Turns, then the turns between two rows, first turn first; the first pair answered
turn Vud:
[ -6   1  10  -6   6   4  -8   0   2  11  -1   8 -16   5   9   3  -6   9
 -14  11   8 -13   6] |-> [  4 -13  -6   5  16  13  11   0   0   5 -19  -1  -7   6  -2   2  -3   4
  -4  12 -10   5  -6]
[ -9  -2   5   5  -3   0 -19  -9  -2   5  16   0  -6  -2  10  -1  -4   7
  -9  11   5  -3   7] |-> [ -1 -12 -12  16   4   8   1  -4  -8  -3  -7  -6   8  -6  -7  -3  -1   4
   5   9 -11  12  -7]
[  8  21   1 -10   1  -7 -12   9  -9   4   5   4   2 -12   1 -10  -7  14
   5  -8  13 -12 -12] |-> [ 13   3  15   5  17  -9  -5 -13  -8  -7   9  -2   3  -1  -4  -3 -18   5
  -6  14   7   5  -4]
turn beto:
[  0  -7 -13  -2   7 -11  10   1 -10  12 -23 -11  21 -13 -11  -6   5   1
  23 -12 -17  18 -18] |-> [-10  -5  20 -12   5 -26 -19 -27  -8  13  13 -11  13  -3   4  -1  -2  -3
   2   3  -6   9  -2]
[-14   1   2  13   5 -24 -18  -3   1   4  25   4  17  -9  -2   6 -10  -1
  -8   0  -5  10   7] |-> [-14  11  -4  12   4 -12 -17  19   5   7  19  18  -2  -7  -4   8  -5   7
 -13  -4   3  -3  13]
[  1   8   9 -13  -6  -1  -4  -6   0  -2  13 -14 -10  -6  14  10   8  13
   3  -4  -7  -6   8] |-> [  3  12  -3 -11  -8   6   1  10   1   1   4 -12 -15  -9   9   5  10  16
   3  -7  -3  -9   7]
turn mun:
[ -9   1  18 -17   3  -8 -10 -10   0   8  24   2   1   7  11  -4 -15  -1
   6  -6  -1   2   0] |-> [ -4   4   8 -15   1   0 -13  16   7   9  12  14 -17   7  13  -1 -17   2
   4  -7   7 -15   3]
[  0  10 -22   1  -7 -11  16  22  -3  14 -26  -4  12  -7  -7   4  22  23
  19  -4  17   1 -11] |-> [ -1  -3   5  -4  -5 -27   6 -20  -6  10 -12 -20  31  -4  -4   3  17  16
  18   2   7  15 -11]
[  9   2 -10   3  14  -6  17  24   4   8 -16  25  -9   6 -15  -4  -4  14
 -10   4  -2  -9 -10] |-> [  7  -7 -10   2  21 -12  21   2  -2   2 -19   9  17   2 -19 -12  -6   9
   1  -1 -16   9 -20]
Now pairs of rows:
Between the rows of a pair lie 2 to 3 turns.
[  4 -11   6  11  10   3  -4  -9   2  -6   8   6  -6  10   1   2  -3  -5
 -13  14   1  11   7] |-> [ -6   2   6  -3  -3   0 -12   4   4   2  15  13 -11   6  11  -1   5   0
 -13   1  11  -5  12]  Vud, Vud
[ -6  19 -23 -39  -6   8  -7  16 -14   1   4  -1  -3   0  17  -8  -9  -8
   2 -17  14 -11   1] |-> [  4   6 -34 -24   9  14  13  16 -20 -12 -17  -8   8   4   2  -6  -7 -15
  10 -11  -3  13 -10]  Vud, Vud
[  0   2 -17   5   2  18  -2  38   4   3 -17   9 -31  12  -3  15   2  10
 -11   5  15 -11   9] |-> [  5  -4 -25  13   7  20   7  35   1  -5 -22   5 -27  12  -8  18   1   5
  -9  11   7   1   6]  Vud, Vud
[ -5  16   5 -15  -8  -9 -18 -33  20  -3 -14   0  28 -37   1  -2  -8 -13
   9 -10   4  -2  -9] |-> [ -5  22  18 -13  -6  -4 -26 -21  26  -1  -7  16   0 -24   7   4  -9 -12
 -18   0  20 -18   9]  Vud, beto
[ -9  19  -2 -15 -11  -2  -3  16  -7   8   6   8   8 -13  15  -7   3   7
   8 -18  16 -28 -11] |-> [  0   3 -16   4   2   8  19  12 -12  -4 -18  -4  23 -17  -4  -6  -1   1
  20 -13  -4  -1 -23]  Vud, Vud
[  8 -16  23  18  16  -9  -2 -21   0 -11   2   2 -10   5  -2   8  -9   1
 -21  28   2   7  15] |-> [  2   8 -20   3  -8   6   7  35   0   1 -22  16 -11 -15  -8  -3   6  22
   5  -5  10 -19   2]  Vud, Vud, beto
[-15  11  22 -20 -13 -17 -29 -12   1   7  30   4  -7   0  18  -2  -5   5
  -4  -3  11 -17  14] |-> [ -4  -2 -23  -8  -8   2  14  12  -8  -4 -20 -10  14 -16  -7  -8   8   8
  32 -22 -15   8 -16]  beto, beto
[  8  -6 -22   2   0  11  14   9  -7  -2 -15  -9  12  -9  -8  -4   3   0
  14  -5 -13   7 -15] |-> [  7 -18   3  14  13   0   7 -17  -2  -9  -2  -8   3   5  -4   4  -6  -9
  -9  19 -12  18  -2]  Vud, Vud
[-31   7  26   1  -6 -16 -14 -23  -3   4  34  -7  -9  -2  14  -3 -14  13
   0 -18  17 -15   5] |-> [-11  -1 -24  20   1  14  26  24  -8  -4 -20  -4 -14 -11 -11  -4  -8  17
  20 -30   4  -7 -14]  beto, Vud, Vud
[ 20  -2 -13  17  10  16   1  18  -1  -4 -17  12 -23  15  -4  11  -3   4
 -16  15  10   3  10] |-> [ 20  -8 -20  14  10   7  13   2 -10  -7 -28 -11  11   3 -10   3  -1   1
  11  -1  -8  27  -9]  Vud, beto
[  0   2  22 -22  -7  -4 -13 -28  -7  -6  14  -2  10  21  15  -2 -20  -8
   3 -16   5   2  -1] |-> [ -4   7   5 -31 -13  -1  -6 -10  -6   1   2   1  16  12  10  -8 -11   0
  17 -33   4  -4  -9]  Vud, Vud
[-11   5   2 -18 -10 -16  -8  -4  -3   9  11 -13  20  -6  12  -8   7  -3
   9 -14  -4  -3  -7] |-> [ -8   1  -4 -11  -5 -14   5  -5  -1   4   0 -15  25 -12   3  -7   6  -7
  14 -12 -15   5 -11]  Vud, Vud
